One turn moves every row onto another: examples first, then more rows asked:
bogu: 52 -216 -215 -6 31 103 -226 288 -30 72 -92 -203 121 63 -149 418
Rane: 160 113 -25 -82 288 113 -410 154 -48 205 -237 -294 -133 -36 -25 227
fove: 129 52 -34 -140 212 146 -425 222 -116 90 15 -199 146 88 -292 180
raf: 214 112 -450 -125 38 283 -361 103 40 135 -314 -195 85 100 38 62
Lefik: 105 141 -100 74 219 136 -178 183 -261 391 -349 -90 32 247 -165 20
Gizes: 92 220 -125 -134 359 290 -203 304 23 146 -119 -129 153 -50 200 -17
Dosum: 8 24 -304 206 84 92 -132 95 140 256 -191 -40 34 -61 187 259
Todi: -25 -17 23 60 92 129 -261 85 94 135 -210 -209 30 -71 298 115
Tipe: 119 118 75 59 289 212 -442 123 -64 255 -240 -91 316 101 -1 77
rak: -91 -139 -7 99 405 28 -254 171 -40 23 -223 -103 -185 6 -65 128
numon: 180 -64 -429 -73 262 185 -160 307 -150 161 -115 126 222 137 111 260
kuzef: -7 43 -362 -15 218 -163 -292 195 -38 76 -152 -24 108 -201 -71 -17
Rivu: 91 91 -172 -251 243 138 -140 220 59 290 -88 97 337 -9 -76 143
fop: 108 -204 -369 -137 96 158 -371 31 -178 147 -394 -129 149 162 64 211
Zasu: 169 -65 -127 -70 251 153 -137 248 22 159 -258 120 -98 -51 188 -122
rabon: -80 -203 -382 -114 320 283 -60 120 -167 188 -192 23 37 60 111 -26
Rurop: -4 117 -65 55 127 125 -109 233 -90 -2 -81 37 17 425 -105 29
Kuv: -132 124 -159 146 121 2 19 205 -95 242 -132 -208 -35 94 112 255
Niba: -89 5 -222 51 160 204 -230 111 70 -84 17 82 178 183 -100 -82
nuka: 9 -273 -184 127 262 324 -233 168 -101 106 -317 -137 -29 262 -103 268
Zer: -56 -232 -89 -10 158 138 -330 66 -106 -135 -157 9 19 183 112 -73
Difu: -18 -59 -228 -22 246 -139 -367 207 -150 103 -159 -70 381 -62 -32 252
vut: -39 114 -258 -1 205 -165 -166 409 -243 -3 -193 -150 61 78 -115 24
mizo: 46 107 -286 -192 -16 104 -112 191 -51 168 -369 -282 -7 244 -43 144
Fepa: 65 124 -251 179 381 307 -362 52 -149 288 -255 -1 144 113 -68 -82

raf turns into -> Fepa
rak turns into -> bogu
Zer turns into -> Difu
Now these:
Gizes turns into -> rabon
Rurop turns into -> vut

